Each path below is one point turned by a fixed rotation once a step. After each direction that follows a path, write how fast that rotation turns it, in degrees per step (0 if it stays still).
Each turn is a multiple of 5 degrees from 10 to 175, or 0.
Each row of a path follows its step; steps can be skipped.
path 1
step 1: [ -3  -5   2   7  18  -9  -5  13 -12  24  10   9  -6  10  -5   3   4 -15
  17   5   0  -2  -6 -11   6  -1  11   6   5  -2  -4   1  -5 -12 -22   9
   3]
step 2: [ -7 -13  14   4  14  -5   0   4   3  -3  11  10   0   1 -13   7 -13   1
 -13 -10  10  -4  -7  -6  -3   5   5  -7  26 -12  -7   2  -8 -22  -3  -5
  15]
step 5: [-20  -8   7   1  12  -9 -12  10   0   9  12   2  -2   2   5  -3  11   2
  14 -10  12   4   3  -2   4  18   8   2  15  -5  -4  11  10  -7 -16  18
  -9]
step 6: [  1  -5  -4   5  16   1   7  14 -13  11   6  14   5   9  -3   1 -11  -5
  10  -3  -4 -16  -7  -7   1   3 -10  -8  22  -8 -18  10 -13  -5  -9   7
  14]
step 7: [  1  -4  10   9  27 -14  -4   3  -2   7   5   6  -3   7  -5  -2  -7 -11
  -8  -6  12   3   2  -6  -3   7  17  13   7   3  -9   2  10 -22 -18   0
   3]
step 8: [-10 -15  -4  -3  22   1   5   3  11   3  -3   8   6   9 -11  10  -4   8
   4  -4  -3 -13   3  -9 -16  13   0  -3  26 -18   6  -5   0  -3  -6  -3
  11]
step 9: [ -5   1   8  10  25  -5   4   2  -4   8  -8  -9   0 -12  -1 -12   9 -15
   6 -14   9  -3  -4 -12   3  22   0  13  12  -4  -6  -2   7   0  -6  17
   9]
step 10: [  0  -4  -5   2  15   4  -4  12  -7  -7  16  11  -1   4  -7   3  -3   4
  12  -7   4  -5   5  -4   1  12 -11  -3  26  -5  15  19  10  -7 -17  11
   6]
step 12: [  3  -3  -7   9  27   3  -3  -2  -3  -2   6   8   0  18   4   5 -27  -5
   2  -2  10  -9 -11 -10  -2   5  -1   5  21  -3  -6  -4   4  -5 -16   0
   8]
Speeds:
[ 2 -1 -6 -1 -2  2  0  4 -3  2  2 -2  4  1  4  6 -5  0 -3  0 -3  0  1  0
  1  5 -5 -1  3 -3  6 -1 -5 -5  5 -3  2] => 170
[ 3  0  1 -6  6  1 -4  3  5  2  7  2 -5 -3 -4  0  3  5 -4  0  1  0  3  2
  2 -2  0  3 -3 -1  5  3 -3 -2 -1 -3 -1] => 125
[ 1  3  2 -1 -3 -3  0  3  2  5  0 -2  1 -1  1 -2  1 -3 -5 -7  0  5  3  1
  1  8  5  3 -5  0 -4 -3  1 -3  1  3 -1] => 170
[ 1  6  2  0  1  0 -3  2 -1  2  3  4  2  7  9 -2  0 -2  1 -4  0  0 -1  6
  0 -4 -1  0  2 -3 -3  5 -2  4 -1 -1 -6] => 65
[-3 -1 -2 -2 -2 -5  6  3  2  3  2  0  1  4  0  2  5  8  4 -2 -4 -4  3  0
 -4  2 -1 -6 -4 -3 -1  1  4  0 -1 -1 -2] => 140
path 2
step 0: [  4  -5  -4 -15  -6  -9   2  -3   2  -4  11   4  19  13  -2  13 -24   2
 -15 -10  -5  -1  -2   1  -3 -24  16   6   6   4  -1 -18 -11  -5 -15   4
  -1]
step 1: [  0   3  -4 -11  -5  17   9  -4 -11   3   9   1   4   4   9   7 -19 -12
  12  -6   2   7 -12  -7 -10   5  -3 -14 -20 -14   7  15  17  -5  -8 -17
  -2]
step 2: [ 13   6   7  -8 -21  -2   0 -11  14  10   4 -16  -6   0   0  -7 -16 -24
 -11  -3   1   0   9   8   4 -10   9   2   2  -7 -22   0   4  -2   3  16
   1]
step 3: [ 17  -9  -6 -11   4  28 -14  -4  -8 -10   8  -1  -8   6  -3   3  -5  -3
   3   0  -7 -20   7 -21  -9  -9   0  -3  -2   0   4 -11   1 -14 -13  -5
  11]
step 4: [ -9 -19  -2 -13  -9  -7  14 -12   2  14  -8 -10   5   1 -14   6 -12 -18
  16  -6  17  -7  14   7   0  -7   6  -7   2  -4  17   1   8  -3   9  -4
   1]
step 5: [ 14   8  -3 -15  -6   1 -19  -8  20   5  11  10  16  -2  -8  21  -5  -5
  -5 -10  -7   8  -8  -4   2 -14   1   1 -12  12   0  -6   3 -19  -3   7
  -6]
step 11: [ -9 -21   7  14   6  28  -2 -11  -2  13   4   5  -6  12  -7  -2  -4  -2
   6 -17   3  -8  11   2   2 -14  10   1  -3   2  24   3   3  -5  -5  -3
   1]
step 12: [ 17  -1  -9 -19  -9  -9   9   8   5  22  -5  27   9   9  -5  11  -2 -11
   9   3  11  10   1   0   4 -11  -2   1   8   6   6   0  11  -7  10  12
  -2]
step 14: [ 17   5   8  -7 -13  16  -3  -4  -5   9  -3  13  -5  -5  12 -21 -18   6
   3  -8  27   2   1   4  13  -6   2  -6  10 -12   7   7   8   4   0 -10
   6]
Speeds:
[-3  3 -5 -4  5 -5 -2 -2  2 -4  1 -3  3  6 -1  1 -3 -2  1  2  5  5 -4 -5
  1  1  1  5  0  1  4  2  1 -2  4 -3 -2] => 90
[ 0  1  0  0 -4 -3 -3  0  3 -9  1  1  1  2  1  3  3 -1 -2 -2 -5  0  3 -2
  5 -1  8 -1 -2  5 -2 -3  3  3 -1  6  1] => 140
[ 0  2 -1  1 -3  3  4  1 -4 -3  1  0 -2 -4  4  1  4 -1  0  1  6  5 -2 -2
 -6  0  0 -1 -2  6  0 -6  1 -8  1  1  3] => 155
[ 6  2 -3  0  5  6 -7 -1 -1 -2  0  3  0 -3  0  1  5  0  6 -1 -4  2 -7  3
  1  1  3  0 -1 -5  3 -2  5 -2  0 -2  0] => 170
[-1 -5  2 -1  1 -3  2 -2 -2 -3  0 -5  1 -1  0  4 -4 -3 -3  6 -3 -1 -6  3
  1  6 -1 -1 -2 -4 -4 -6  0 -1 -6 -2  1] => 10
[-1 -1  3 -2  6 -2  7 -2  0  3 -1  3 -2  2 -2  3 -1  3  2 -4  0  2 -1  0
  0  2  4 -8 -4  1 -2  0  1 -4  2  1 -9] => 100
path 3
step 0: [  8  19  -5 -10  -2 -10  -9   9  -9  -2  -1   1 -11  -6   8   7   5   3
   1  -3   5  -7  14  10  -7 -25 -19   2   1  -4  -2 -17  -2   0 -10   3
  -4]
step 2: [ -7   5   7   6   3   1 -18  11   4 -20 -13   1  -2  -5   2   1   6  12
  -5  -7   9   3   7   0 -10   2 -16   7   7  -4  -6  20  11 -14  -4  -6
  -8]
step 3: [  1  -7   4   8   2 -10  -5  -2  20 -15 -11  -3  -8  -3 -11  -4  -8   2
  -1  22  -3   3   4 -12  -3   6 -15   7  -6  -5 -16 -13   0  -3 -10   3
  12]
step 6: [ -4  14  -3  -1  12  -1   3   9  -4  -7  12   3  -3   8  12   2   7  16
 -11   1  -7   7   9  -1  -5 -13 -16   0   3   0   9 -23   0   9 -18   0
  -9]
step 7: [-15  14  18  -8   0   2 -29   5   2  -6 -13  14  -6  -3  11   3 -10   5
   1  -3  -3   3  15   9  -8  -5  -5  -1   8   7  -5  -2   1  -8  -1  -2
  -1]
step 8: [ -7   1  -6   4   8  17  -7   7  20 -20  -2  -7  -5  -1   3   3  -2  10
  -8  12  -5  -5   4  -8  -7   7 -22  15  -1  -5  -5   9  10  -6  -7   3
   4]
step 9: [  3  -1  13   7   3 -12  -6   0  -5 -14 -12   1   3 -15 -16 -13   4   7
   6   4  13  13  10  -9  -7   8 -13   4  -1   7 -11 -10   8  -7 -12   0
  12]
step 10: [ -2  -7  -4   2  14 -14  -8  -6   6 -13 -10 -13 -19  -7  -5  13   2   6
  16   2  -6 -15  -8   8   1  -6  -9   2  -3   4  -2 -10   4  16  -5   4
  12]
step 11: [-11   2 -23   2  16 -17   1   7 -10  -7   5   9   3   8  -8  -1   4  19
  -3   0   2   3  12   3 -11  -6  -2 -10  13   9  -7  -6   0  10 -14  -5
   2]
Speeds:
[-2 -3  1 -3  0 -6  6 -1 -1 -3 -1  2 -5  4 -2  4 -2  3 -3 -4  3  1  1 -5
  2 -1  6 -5  0 -3 -2  0 -4  6 -1  4  0] => 55
[ 5 -3 -6 -3  1 -1 -1 -6 -4 -2  3  0  0  1 -1 -2  4 -3  6  1  6 -1 -2  0
  2  1 -5 -2 -4  5 -1 -1  0  3  0  3  5] => 65
[ 2 -1 -9  2  2 -4 -3  1  0  7  0  2  2 -6  5  5  2 -1 -3 -2 -1  2  0  3
 -2  1  3 -3  4 -1  3 -7 -2  3 -1  2  0] => 60
[ 5  0  1  0 -6 -2 -1 -4  5 -5 -4  3  0  0 -1  0 -5 -4  2  1  2 -3  4  5
 -1 -2  0  4  5 -4  3 -2  0  6  6  0  1] => 155
path 4
step 0: [ -6 -10 -10  27 -14 -19   9   8  10  -3   2 -15  -1 -11 -11  10  -5  -1
   5  12  -4  -8   6  -5   5   3  -4   9 -12  12   8  -4   2  16  -1  -4
  -4]
step 3: [  2  -1   9  16   1 -14   0   6 -12  -6  10 -29 -12   8  -7   2 -11  10
  -1   6   1  -1  -5 -25  14   1  -1   8  -1   9  12   3   2   6   3   9
   0]
step 5: [  0  11  -3   6  -2 -11  -9  10   5  -8 -12  -6   1  16 -14   5 -10   2
  -2  12  12 -11 -10  -2   1  10  -5  11   1  23 -11   5 -10  12  15   1
  14]
step 7: [  2 -17   1  12   1 -15  -9  -2  -1 -15   1 -17 -12   7  -7  19  -4 -10
   2  -3  -1  -8  -4   0 -13   1 -13  18   8  13 -16   4   5  -6 -11   0
  -1]
step 9: [ -4   3   7  11   0 -20 -26  -8  -7  13  -3  -8  13  -1  -7  13  -6   0
 -12   6  -3  -1 -16  -5  14   2  -7   6   5   2 -13   2   4 -14  -1   8
  11]
step 10: [ 19   4   5  15   8  -4 -14  -6 -12   4   7 -16  -1   9 -15   6   0  -9
 -22   8  -5 -10  -8 -10 -11   6   1  -1   4   9 -20   0   5  -2  -4   9
  -7]
step 12: [ -5  -3   3   9  -9   2 -30  -8   1   5   3  -2   2   1 -12   7   5   9
   3  13  -8  -7   9   7   2   2   8  11  -7  13 -24   3   9   5  -1  14
  15]
step 14: [ -6 -12  16   1   9  -7 -15   3   9   8  23 -15  -2  11  12  -6  -2  -6
  -5   4   2  -2  -2  -1 -13   6   8   8 -11   7 -10  11  11 -17   0   9
   7]
step 15: [  6 -12 -14   5   6 -14 -15 -11   5  10  23  -8  -3   5  -2   3  -7   4
  12   4  -1  -2   1   0 -12  -8   7  13  -9   9  -8 -10   1  -6 -16  18
   7]
Speeds:
[-2  0  5  0  5  0  2 -3 -4 -6  0 -7  0  2  4  0 -1 -3 -5  3  2 -1  2 -2
 -6 -3  4  4 -2 -5  3 -2  2  1 -2  0 -3] => 95
[-3 -2 -1 -1 -3 -1  1  4 -2  7 -4 -4  3  5  5 -2 -3  0 -2 -2  4  3  4 -2
 -3  3  1 -1 -4  4 -1  2 -2  0  5 -5 -3] => 125
[-2  2 -1 -5  2  5  0  1  1 -4  2 -1 -6  5  1 -5  0  6  1 -1  2  0  2  1
  1  2  5  6  1  5  1  2  0 -1  4  5  5] => 40
path 5
step 0: [  0 -16  11  27 -11  -7  20   9 -10   3  21  -5 -12  -9   0   3  -1 -11
  -9   6  -3   0   8   0   1   1   2 -12  12  -7  -5  -1   3   5  -7  10
 -13]
step 1: [ 16 -16   7   0 -13   3  11 -33  -7  13  -8  -1  -5   1   0   5   8   4
   3  -8   2  -5  10   3  11   0  -2  -4  -9   1 -10   6  20   3  -8  -2
 -10]
step 4: [ 19  -6   3 -15 -13 -10  18 -14  -3  12  -2   5 -15  -3 -13   4  12  -2
  20   3   1   9   4   1  -1  -2  15  -3  13   4 -13  -4  -1  -4  -8  -5
 -11]
step 5: [  9   4  -6 -22   4   9  -4   2  -4   8   3   7  -3  -5  -9  29  -1   5
  -1   0  11  14   6   7  -6  -5 -14  -4 -11   6   5  12   7 -10   5  -6
 -20]
step 6: [ -7  -5 -21  -6   2  -1   7   8   8   6  19   7  -4   5  -3   3  -1   1
   5  21  27  -7  -5   1   9 -13   3 -11  -5 -13  14  -1  -3  -7   8   6
   5]
step 9: [-16   1  -5  -7  10  10  15   4  -7  20  15   5  -6   2   3   6 -20  -4
 -14  19   2  -7  -2 -16   6  -7   0   5  -5  -4  10   5   7 -11  -1   8
   4]
step 10: [ -7 -22 -12  14   5  -5  17  -3  -6   2   1  -7  -2  -8   2  -6  15  -6
 -17   8   3  -6  -5  12   4 -16   1  10  14  -4 -17  10   3  -8   1  17
  -1]
step 13: [  8 -10  -7  12   0 -22  21 -17   6   0   9  10   2  10   2  -5  -2   1
  -9   2  10 -12  -6   1   6 -24   3   1  -7  10  -6   9  -9 -12  -3   5
   1]
step 14: [  3  -9  -1  12   9 -14   3 -14 -21  -9   1   3 -14  -6 -18  -1   5   8
  13   3  -2   8   9   1 -11  -2  11   2   7  17   4   5  -8  -4   6   4
 -22]
Speeds:
[ 5  3 -2  0 -1  0  1 -4 -8  1 -4 -3  6  5 -1  2  2 -2  0  1 -2  1 -1  1
 -6  0 -4  1 -1 -6  1  0 -7 -2  0  5  0] => 120
[ 2 -2  3  4  2 -1  3 -6 -1 -1  2 -3 -3  2  1  3 -1  4 -6  4 -7 -2 -1  2
 -2  0 -1  0 -1  1 -4  0  5  7 -2  0  7] => 35
[ 2  1  3 -4 -3  0 -1 -6  1 -1  2  2 -2  6 -3 -2  2 -5  0  0  6 -4 -5 -3
  4 -1  3 -2  1  1 -1 -4 -2 -1  2  0  8] => 155
[-3  3  0  3  2 -3  3  3  3  2  1  5 -2  2  3  2  1  6  0 -1 -1 -3 -2 -6
 -2 -1 -8 -5  2 -4 -2 -4  2 -5  5  2  2] => 110
[-6  0  2 -5  1  0  6  1 -1  1  2 -4 -7  1 -3  3  2 -6  0 -4 -6  3  4 -1
 -3 -4  0  4  3  1  0  2 -3 -4  3 -1  2] => 70
[ 9  3  1  2  0  4  3  0 -3  4 -1  3  1 -3  1  1 -4 -5  4 -3 -2  1  5  3
  2  3 -3 -1  4  0  0 -3  5 -2  0 -6  3] => 100
